Each row is where one point has got to under a steady rotation. How many steps took it there?
The counts run from 0 to 406.
[ -3 -27  -9 -21   4  25  11  15  10  23 -28  44   0  -4  22 -20   5  -2
  -8 -39  37  24 -38  19  25  12  39   9  20  15  32 -10  19  12  27 -10
  11   6 -31  20  22]
152
[ 16  -7  -4   3 -13  42   0   8   4  11 -31  29  -8  36  24   3  13  12
  -9 -56 -28  14 -19  16  22   2  17  20  21  35  17  14  -5  24  37  22
  24  14 -12   9 -20]
358
[ -6 -12 -24 -18   7 -12   7  21   4  28 -17  26   9 -35 -20 -14   4   4
  -1 -13  29  14 -24  24  62   7  47  10  21   8  34 -13  11   0   7 -10
 -13  14 -16  34 -23]
108
[ -1  -4   6 -18 -14   0 -20 -29   7  30 -11  37   1  -3  -1   7  -1  -8
  -8  -6 -20  -9 -33 -20  43  -5  54   3  34  12  -8   4  29 -15  58  -2
  10  14  -8  28 -24]
45
[ 12   0 -13  11 -17  31  22  22   9  12 -18  41   2  12   1 -24  10  42
 -28 -35 -25  26   1  19  -7 -18  43  29  19  -1  18   1   4  26  17   5
 -14  -4 -39  32   1]
336
[-18  21  -6 -30   3  21 -16  -3  17  16 -11  32  15  -6   2 -21  -1 -29
   3 -43 -17  18 -16  -8  36   0  29  42  18  -7  15   5  17  16  30  18
  -7   9 -20  28 -37]
77
[ -7  -3 -25  17  16  -3   6  -6 -15  -2 -24  22  12 -14 -12 -13   5  47
  -5 -24  12   8 -29  -9  38  -7  48  31 -20  26  -9   1   6   0  23  -2
  18  20  -1  15 -61]
266
[ -2  -2   3   8  -8  51  -6   1   6  36 -32  33   7  -1  10 -12   4 -27
  13 -27   3  20 -45 -12  53 -11  16  50   0  20  16  -9  12   9  25  -9
  18  13 -13   1 -21]
120
[  8   0  -5   4  12  34 -25  37  19  19  -6   5  -8 -16  -7 -38  22 -10
 -13 -10  19  34 -11  15  33  -3  50  32  18  10   9 -25   6  36  39 -15
  -8   3 -13   4 -36]
114
[ -3  -4   3   7  15  14 -27  -3  10  30 -34  37  24   4  10   6  -3   6
  23 -47 -33   6 -14  -1  58  -7  29  24  -3  25  -6  -5  -5 -10  38   5
  -8  15   6  28 -42]
403
[  9  -2 -39 -21  17  13  -1 -18  -5  12 -12  37  -9   1  16  -9 -10  21
 -30 -55 -13 -12  -3  25  24  18  43   8  26  10  14  11   1  13  36  33
   0  19 -28  33   1]
32
[-23  12   0 -10 -34  17  -3   2 -10  18 -33  40  21  32   7 -24  17  -2
  -6 -27 -27  22  -3   5  16 -10  38  40  26  -9   8  -1   4  -5  32  24
 -18  13 -33  44  -3]
378
[ -4   8   0 -11 -20  15 -15  -1  16  25 -38  31   9  12   6 -11   5 -28
  -2 -30 -30  10  -6  26  33   1  30  22  41   0  -2 -16   3   2  44  17
 -23  20 -32  36   5]
376
[ 16   0   2  30 -24  19  12  26  25   8 -35  27  20  13   3   6  23  24
 -14 -31 -25  26 -13 -21  -2 -22  54  22  22  14   4 -17  15  21  39  -5
  12  -1 -17  32 -26]
340
[  8   3 -16   5  10  29  27   7   7  -1   4  38  -8  -6  -4 -35  11  50
 -39  -7  20  42 -26  22  16  -9  49  16 -11  16   0  -6   7  27  22  -8
  -7  -3 -23  -6 -27]
293
[ -4   2 -11  14  -6  46  -2  14  -1  16 -17   1 -20   7   7 -24  22  -1
  -9 -21  -3  25 -34  -2  40  -2  20  44   8  27  11 -21   4  37  33  -3
   9  19  -6 -24 -48]
117
[  6  -5   0  -5  -1  37  11 -14   2  45 -19  47 -12 -29 -14  -7 -14 -12
  13 -27  14   4 -43  -5  60  -5  26  23  -7  22  10  -6  15  -6  34 -20
   6  21   3   7 -27]
285
[ 21 -14  -3  17 -28   7   1  13  17  24 -42  22   9  -2   0  27  10  -8
  -2 -22 -14  -2 -27 -10  39  -4  49   3  44  13  14 -18  22  -3  38  -8
  21  16 -10  40  -8]
344
[ 16  -6   4  -6  -2  11  -4   9   3  19  -1  24  -8 -12 -27  -1  15  24
  -4  -4   0  16 -23  14  69 -11  40  -8   6  35   6   7   3  -2  51   0
   3   8   8   6 -63]
86
[ -6  -5 -14   7   5  -1   8   1  10   7 -42  25  19 -23 -12  11  -5   6
  22 -29   5  20 -41  -9  50  -4  43  40  -3  17   6  -9  17 -10   8  -9
   9  11  -9  29 -45]
104
[ 18 -18  -7  21 -21  12 -17  19 -33  33   0  30 -14  14  -3 -23  20  31
 -33  -9   7 -15  -2  18  23  -9  53   4  12   6  12  12  -6 -16  56   3
  22  22  -3  33   9]
187
[  1 -20  -8   0 -36   1  13   8 -23  30 -24  23 -15  12  -4  -2  18   5
 -21  -7  -6  -8 -30   4  36  -5  54  17  43   4  35  10  19 -13  18   3
  19  28 -16  32   7]
347
[ -3  -9   1  11 -13  24   7  21  10   2 -27  22  -3  31   5 -10  21  48
 -24 -44 -24  28  -2   5 -18  -7  53  14  20  22  -7 -19   7  18  44  -2
 -14   4 -29  17 -11]
175
[ 10   0  -6  19 -15  54  -5  17   8  36 -20   9 -17  -5   5 -17  12 -19
   2 -30  -4  15 -31   5  57  -1  12  36   4  29  14 -22   4  28  32   1
  12  18  -8 -17 -38]
118
[ -6  21 -19 -27   4  24 -15 -11  13  23 -19  18   1 -12 -10 -20  -3 -26
  10 -43 -20   7 -15   8  45  10  24  29  26  -2  16  -7   8  25  35  27
 -11  18 -23  23 -34]
76
[  7 -17  -4   1  -6  26 -12  31 -16  12 -11  20 -31  25  -3 -40  27  23
 -30 -17   6   6  -7  27   3 -14  56  30  36  -6  13  23  -2   8  44   5
  23  15 -17  21   6]
352
[ -6 -27  -8 -22  -2  25  15  15   2  16 -21  42   1  11  28 -32  18   6
 -28 -37  34  29 -36  12  16   6  42  23  18  12  35  -2  20  18  16  -6
  11   1 -30  16  19]
153
[-14   7 -20 -19  -8  20 -13 -18  -8  42  -8  31  24  -6   3  -3  -6   2
   9 -49 -39  -6  -9  -1  57   8  19  19   2   9  17  -5  -1   2  34  24
 -18  29  -8  26 -46]
241
[-10  -1  -6 -25  -5  -2 -10   6 -25  41  19  31   5 -10 -22 -25  14  44
  -7 -10  -6   6  -2   4  52  -5  45  -8  -7  10  16   1   0  -6  37   4
 -20  13   7  28 -47]
246
[-12  12 -23 -19  21   5 -31 -12   6  -6 -23   0 -13   7   1 -25  10   2
 -10 -28 -12  14 -24   1  30   5  49  50  30  14 -16   4  21  17  39  13
  -2  26 -23  11 -48]
73
[ -1  -2 -16 -17  11   8 -39  -5   6  13 -14  34  25  15  34 -39  14  -9
 -23  -3  16  18  -4  27  50   5  43  28  21   3  10  11   2  -6  34  20
  -1  -3 -26  25   6]
393
[-23  10  -9 -10 -39  17   7   9 -18  26 -25  29  18  29   2 -27  19   5
  -5 -35 -31  23   7   9  21  -7  30  25  19  -8  19   1  -6  -1  33  32
 -13  21 -26  39 -11]
379
[-26   2   2 -31  -4  10  -9 -11   0  37   0  48  37 -15  -3 -14  -4  -2
  15 -31 -16   7 -14 -18  44  -7  33  18  -7   1  16   1  13 -10  37   3
 -10   9  -2  37 -40]
243
[ -2  32 -22   8 -10  31  -7 -20  -3  32  -8  47  41 -12   0 -37  -7 -17
 -11  -5  11  26 -11   4  43  -9  31  38 -23 -11   1  -7  -6   2  31  18
  -1   3 -21  25 -25]
259
[-20   8 -16  -8   8  20 -15  11   4  25  18  12  16 -16   9 -48  15   3
 -30 -15   8  25 -10 -11  21  -5  58  43   2  -7  18 -24  20  37  20 -12
 -17   4 -22   6 -29]
276
[ 12  -8  -6  15 -27  27  12  23  12  21 -44  14   0  15   7  13  18  13
 -13 -45 -19  18  -2  10   5   6  33 -14  31  30  -1 -41   2  15  57   9
 -10  18 -18  19 -12]
177
[-10  -2 -15  -4 -16  13  -7  -8   4   8 -45  11 -22  30   9 -11   8  15
 -19 -27 -40   6  -7  28  35  -5  41  31  46  21 -15  -9   4   4  39  19
 -26  28 -35  22 -12]
374
